Small tables with named rows and columns. After each table, cells are looked up by row and column.

Sazi =
|  | Ret | Fasega | Luz | Dav | Kam |
|---|---|---|---|---|---|
| Kaz | 0.1 | -0.8 | 0.8 | -0.3 | 0.0 |
| Gili | 0.5 | -0.1 | -0.5 | 0.0 | -0.7 |
| Zitel | -0.7 | -0.5 | -0.2 | 0.0 | 0.0 |
| Zuzim | 0.0 | 0.0 | 0.0 | -0.2 | 0.1 |
| Nilin | -0.1 | 0.0 | 0.1 | -0.1 | -0.3 |
| Teroki | 0.2 | -0.6 | 0.2 | -0.2 | -0.3 |
| Mus | -0.1 | 0.0 | -0.1 | -0.1 | 0.0 |
| Zuban | -0.2 | 0.0 | 0.1 | 0.0 | 0.2 |
| Poseve | -0.4 | 0.0 | -0.1 | 0.1 | -0.4 |

Ret of Zuzim = 0.0
Fasega of Zuzim = 0.0
Dav of Teroki = -0.2
Ret of Nilin = -0.1
Fasega of Kaz = -0.8
Dav of Nilin = -0.1
Ret of Zitel = -0.7
Dav of Kaz = -0.3
Dav of Mus = -0.1
Kam of Teroki = -0.3
Luz of Nilin = 0.1

Mabe =
         Vaz  Sud  Bif  Razi  Rim  Datiso  Fipa  Zisam  Segi
Mazo      96  108  128    15  130     136   141    163   129
Medok    118  156  129   117  233      93   126    151    96
Mur      102  156  138   101   61      78   129    101    77
Gikabud  112   62   97    59   60     168   143    122   153
Bal      116  155  135   128   60      96   151    159   117
Rut      102  134  143    67   97     175   133    195   153
Zale     147   62  129   129  128     108   108    184    83
Vugomu   126  132  140   113  228      76   151    144   116
Fitovad  141  156  122   129  108     121   129    117   135
Nopovi   147  150   97   104   63     106   124    101   102
Nanapor  119  143  131    15   89     175   135    178   142

Rim of Zale = 128
Zisam of Mazo = 163
Vaz of Gikabud = 112
Rim of Nanapor = 89
Zisam of Mur = 101
Zisam of Gikabud = 122
Razi of Fitovad = 129
Rim of Vugomu = 228
Zisam of Bal = 159
Datiso of Bal = 96
Datiso of Mur = 78
Vaz of Mur = 102
Sud of Mur = 156
Segi of Bal = 117
Bif of Medok = 129
Vaz of Vugomu = 126
Datiso of Gikabud = 168
Rim of Gikabud = 60

Table Buliv
,Ribozus,Muri,Gukome,Lodif,Runogu,Lat,Zinupo,Mok
Siliv,0.62,0.41,0.25,0.50,0.43,0.47,0.83,0.60
Duf,0.58,0.77,0.84,0.53,0.84,0.41,0.55,0.48
Sina,0.44,0.78,0.61,0.39,0.76,0.41,0.54,0.49
Lozuv,0.41,0.39,0.69,0.22,0.95,0.41,0.72,0.60
Zaz,0.39,0.31,0.62,0.65,0.68,0.53,0.40,0.64
Sezemi,0.56,0.62,0.56,0.63,0.41,0.50,0.34,0.38
Bamefol,0.54,0.63,0.45,0.72,0.74,0.64,0.36,0.47
Sog,0.50,0.56,0.86,0.27,0.46,0.50,0.51,0.15
Nuzad,0.83,0.65,0.68,0.79,0.72,0.61,0.55,0.34
Garedo,0.62,0.68,0.23,0.56,0.86,0.89,0.91,0.61

Lozuv, Ribozus: 0.41
Bamefol, Lat: 0.64
Garedo, Muri: 0.68
Sog, Ribozus: 0.50
Sina, Muri: 0.78
Sina, Gukome: 0.61
Siliv, Muri: 0.41
Garedo, Zinupo: 0.91
Sina, Mok: 0.49
Sina, Lat: 0.41
Sezemi, Muri: 0.62
Bamefol, Ribozus: 0.54
Nuzad, Lodif: 0.79
Sina, Runogu: 0.76
Siliv, Ribozus: 0.62
Duf, Lodif: 0.53
Sog, Zinupo: 0.51
Duf, Runogu: 0.84
Bamefol, Muri: 0.63
Row with the largest Zinupo: Garedo

Vufofo =
,Midil,Niz,Nad,Nugo,Fitusu,Kan,Peno,Rakuben
Lup,0.92,0.26,0.90,0.88,0.14,0.37,0.30,0.51
Tipode,0.32,0.89,0.22,0.08,0.86,0.86,0.80,0.52
Nubopiv,0.02,0.44,0.39,0.95,0.66,0.37,0.50,0.54

What is the Peno of Nubopiv in Vufofo? 0.50
What is the Midil of Lup in Vufofo? 0.92
What is the Peno of Tipode in Vufofo? 0.80
What is the Midil of Nubopiv in Vufofo? 0.02
What is the Nad of Tipode in Vufofo? 0.22
What is the Kan of Lup in Vufofo? 0.37
What is the Kan of Nubopiv in Vufofo? 0.37
What is the Nad of Nubopiv in Vufofo? 0.39
What is the Peno of Lup in Vufofo? 0.30
What is the Rakuben of Tipode in Vufofo? 0.52
What is the Fitusu of Tipode in Vufofo? 0.86
What is the Kan of Tipode in Vufofo? 0.86
What is the Fitusu of Lup in Vufofo? 0.14
What is the Rakuben of Lup in Vufofo? 0.51
What is the Nugo of Nubopiv in Vufofo? 0.95
What is the Nugo of Lup in Vufofo? 0.88
What is the Midil of Tipode in Vufofo? 0.32
What is the Niz of Nubopiv in Vufofo? 0.44

Losusut =
         Roki  Mabata   Zufe    Kod
Vun     86246   69292  60315  15306
Tereku  93570   64169  61016  35940
Kuzan   99588   49272  46807  27310
Sut     78633   51652  59676  46479
Dus     82111   63385  62295  20510
Mifem   88899   75343  54308   6540
Gev     94762   53753  53591  15396
Tuso    78689   51658  59698  46826

Zufe of Kuzan: 46807
Roki of Tereku: 93570
Mabata of Tereku: 64169
Mabata of Dus: 63385
Zufe of Tereku: 61016
Zufe of Tuso: 59698
Kod of Tuso: 46826
Mabata of Tuso: 51658
Roki of Dus: 82111
Zufe of Mifem: 54308
Roki of Gev: 94762
Roki of Mifem: 88899
Roki of Sut: 78633
Kod of Kuzan: 27310
Kod of Mifem: 6540
Roki of Tuso: 78689
Mabata of Gev: 53753
Zufe of Gev: 53591
Zufe of Dus: 62295

Lodepo:
columns: Ponu, Galu, Gevu, Kolod, Mov, Zop
Zazo: [34.62, 67.37, 40.45, 80.33, 26.81, 45.10]
Vok: [84.89, 58.01, 75.20, 82.81, 15.51, 46.69]
Sef: [86.34, 96.89, 69.04, 66.71, 82.67, 74.72]

Zazo, Gevu => 40.45
Zazo, Ponu => 34.62
Vok, Galu => 58.01
Sef, Gevu => 69.04
Vok, Zop => 46.69
Vok, Kolod => 82.81
Sef, Kolod => 66.71
Sef, Mov => 82.67
Zazo, Zop => 45.10
Vok, Ponu => 84.89
Which row has the largest Zop? Sef

Table Rir
,Fena,Gofa
Gav,32,126
Refe,71,10
Zonar,215,102

Refe, Gofa => 10
Gav, Gofa => 126
Gav, Fena => 32
Zonar, Gofa => 102
Refe, Fena => 71
Zonar, Fena => 215

Table Ragob
	Dezi	Pekipel	Bami	Sevizas	Lerigav	Nipi	Mov	Babapo	Tobudu
Loben	168	97	147	140	148	128	149	67	53
Bal	132	171	156	171	108	128	155	96	151
Gik	152	118	103	104	122	128	164	72	85
Popu	120	105	140	149	108	128	171	135	74
Rom	109	172	93	108	89	128	163	130	173
Bir	150	104	189	170	186	128	96	134	99
Riduma	123	105	184	182	154	128	119	159	96
Pesik	125	84	147	134	200	128	65	168	108
Gemir	141	112	99	87	166	128	105	118	121
Fimifa	108	145	133	129	168	128	75	175	188
Fir	118	164	109	117	90	128	174	129	153

What is the Sevizas of Fir in Ragob?
117
What is the Nipi of Bal in Ragob?
128
What is the Lerigav of Popu in Ragob?
108
What is the Tobudu of Pesik in Ragob?
108
What is the Pekipel of Loben in Ragob?
97
What is the Lerigav of Pesik in Ragob?
200
What is the Babapo of Riduma in Ragob?
159
What is the Dezi of Fimifa in Ragob?
108
What is the Babapo of Bir in Ragob?
134
What is the Mov of Gemir in Ragob?
105
Which row has the largest Pekipel? Rom

